 29    2   30   44   -7   15
  1   13  -15   12   -5    3
 33   32   41    1   25   42
 19   29   27    4   43   28
 37   10   33   30  -22   28
 34   24   26    4  -20   38
 -6   11  -34    6  -23   -3
  1   21   -7    6   24    6
 23   17   31   25   31   20
ans = 29

 170  -502  -155     6   104   -76    14   239   -40   -56   496  -655  -259   346    21
  63   246  -746   120   454   190  -629    93   -77    75  -529    91   443  -146   -35
 169   123   -93  -970  -130  -187   218   235   145   821   686    66   399  -125   190
 103   343   261   273   178   260  -310  -506   179  -649  -726  -106  -444   146  -500
 -72  -175  -603    54  -371  -494   174   167    24  -330    53  -582  -279   446  -442
 235   147   251   141   508   250  -420  -154   -64  -302  -265  -563  -298   359  -294
-658  -542  -711   181   573  -406  -227   377  -378    41  -334  -210   -37  -306   197
ans = 170

9542  9328  3281  1171  8235  3493  4185
5757  7411  5758  2515  4995  3997  5811
4171  3829  6994  5951  1402  7900  6855
2453  7091  5347  7907  8236  2804  4222
8321  3565  7293  2951  7092  2873  4435
ans = 9542

 25   34   36   34   36   35   36   37   27   36   31   36   33   37   36   38
 20   24   25    5    4    5   29    2   22   23    6    0   23   26    4   24
 31   44   45    8   10    8   44    7   32   46   11    9   42   47    9   48
  5   -3   -4   -5   -6   -6   -4   -8    4   -4   -1   -8   -2   -5   -7   -5
 20   23   23  -22  -24  -23   22  -27   20   22  -15  -27   22   23  -25   23
ans = 25

6119  6829  4327  4037  5580  7688  6867
4705  6533  5365  4270  6262  4914  4286
4407  7540  3871  5460  5615  5664  5707
2271  4584  5412  6643  6358  4763  4143
9574  6369  4386  4194  3854  6613  4375
3896  5283  3532  1955  5891  6877  7096
3456  3821  5829  5828  5410  3656  5322
3095  6079  5363  5880  4271  3352  4672
2418  4500  5683  6541  5718  3403  5310
ans = 6119

441  306  312  678  520  622
372  351  468  506  235  336
326  455  598  647  511  365
695  358  435  310  188  488
625  345  445  207   56  630
220  513  306  471  580  410
830  589  793  280  424  522
541  475  539  410  310  690
ans = 441

40  74  44  15  49  25  96  28  12  14
37  71  49  12  49  27  97  28  11  14
42  77  38  20  48  23  94  28  14  14
45  77  34  26  47  22  90  28  19  14
35  67  56   8  48  29  97  28  11  14
36  68  54   9  49  28  97  28  11  14
36  69  52  10  49  28  97  28  11  14
49  74  29  34  44  21  83  27  31  14
ans = 40

39  42   4  50  38  41
35  37  40  34  42  37
28  59  82  42  13  23
33  39  41  33  49  35
68  16  40  14  80  56
48  29   5  31  60  56
44  33  28  43  49  48
ans = 39

 -2    2  -12   24    3   17    4  -24    0   11   32    8   11   31
 -1    2  -11   22    3   16    3  -21    3   10   29    8   10   29
 -1    2  -12   23    3   16    3  -23    2   11   30    8   11   30
 -1    3  -10   29    2   24    5  -24   -1   12   39   10   14   35
  0    3   -8   30    1   27    6  -21    0   11   39   11   16   35
 -2    3  -12   26    3   18    4  -25   -1   12   34    8   12   32
 -1    3   -9   30    1   26    6  -23   -1   12   39   11   15   35
 -1    3  -11   28    2   22    5  -25   -2   12   38   10   13   34
  1    2   -7   30    1   28    6  -20    1   11   38   12   17   34
 -2    3  -11   27    2   20    5  -26   -1   12   36    9   13   33
ans = -2
---
[[ 17  12  17   1]
 [ 14  30 -62  -4]
 [-15   1   1  -2]] Answer: -62

[[-47  17  30 -58]
 [-47  19 -24 -41]] Answer: -24

[[ 61 -40 -59  35]
 [-18  60  31 -72]
 [ 49  50 -53 -48]] Answer: 31

[[33 44 48 60]
 [27 20 56 32]] Answer: 56

[[ -3 -27  55 -41]
 [ -3 -16  63  19]
 [ -3 -17  62  13]] Answer: 63

[[ 39  60  10  -6]
 [ 26  10 -63  23]
 [ -1 -12 -23  68]] Answer: -63
---
38	5	15	-40	-53
-52	-44	-35	73	55
65	11	-26	-1	7
-> 38

-41	22	0	38
-40	70	-48	10
-53	79	-37	16
-> -41

-48	50	-14	18	-38	32	-54
-59	50	-19	23	-37	39	-51
-24	43	-5	14	-30	16	-45
-> -48

-55	-68	72	-65
15	1	5	-5
-30	-23	33	-15
-> -55

15	24	1	-66	31	-30	-52
-27	17	38	33	-19	-11	-46
9	-78	51	-30	6	21	-69
-> 15

-45	-47	47	40	49	54
55	-61	69	56	62	70
-38	41	-6	-3	3	-4
-> -45

-20	-26	-12	-19	-7	48	-1
-28	-5	1	-38	-21	31	18
-3	-47	30	-59	25	-25	52
-> -20
---
-0.966  -0.886  -1.910  -1.280   1.723  -1.237  -0.223 value -1.910

 0.016  -0.010   0.010   0.207   0.096
-0.095  -0.158   0.113   0.034  -0.166
-0.070   0.174  -0.017   0.000  -0.082
value 0.010

-18.514   -5.828   -5.252    1.279   -4.756   -2.383
 17.519    5.000    0.439   -5.728   -3.559    3.518
 -2.107   -4.553   -0.681   -2.430   -8.286   -5.849
value -5.252

-0.05  -0.18  -0.17   0.11 value -0.17

-180.8  -190.3  -107.6   124.5   -61.0
 -86.3   -29.7  -163.5   -96.4  -140.4
value -107.6

 1.5   1.5   1.1   0.7   1.7   1.2   0.7
 1.9   1.8   0.2   2.4   1.9  -0.9   0.5
 1.9   1.3   1.8  -1.6   2.3   1.6   1.1
value 1.1

 -44.971   -11.143    -6.849  -105.359   -55.467    -5.253
-131.131  -131.026   127.436   -96.963    52.701   143.315
value -6.849
---
-43,71,-26,23 → -43
-38,-14,-10,-11,-67,63 → -38
11,-60,37,18 → 11
-32,33,55,-61 → -32
0,-58,-1,26 → 0
34,-18,19,60,-21,30 → 34
---
array([[ 16.3,   7.9,  -8.1,   0.2,  -9.9,  18.5,  -9.2],
       [  7.2,  -0.5,   8.8,   2.0, -21.0,  -1.5,   3.1],
       [ 15.9, -23.3,   7.7,   1.5, -10.5,   7.4, -10.2]]) Out: -10.5

array([[ 0.047, -0.192,  0.069,  0.067,  0.183,  0.147,  0.154],
       [-0.155,  0.071, -0.055,  0.065,  0.075,  0.147,  0.222]]) Out: -0.055

array([  4.464, -18.756,  -3.277, -16.333,   3.862,  13.675]) Out: -3.277

array([-144.3,  -42.5,   75.3,  147.9]) Out: 75.3

array([  9.31,   8.21,  -9.38, -15.91]) Out: 8.21

array([[-1.87, -1.71,  1.18,  1.41, -0.92, -2.01],
       [ 0.12,  0.22, -0.18, -0.38, -0.03,  0.24],
       [-0.45, -1.27,  0.45,  0.91, -0.42, -1.25]]) Out: -1.71

array([-0.7,  1.6,  1.6, -1.3, -0.8, -0.7, -1.1]) Out: -0.8
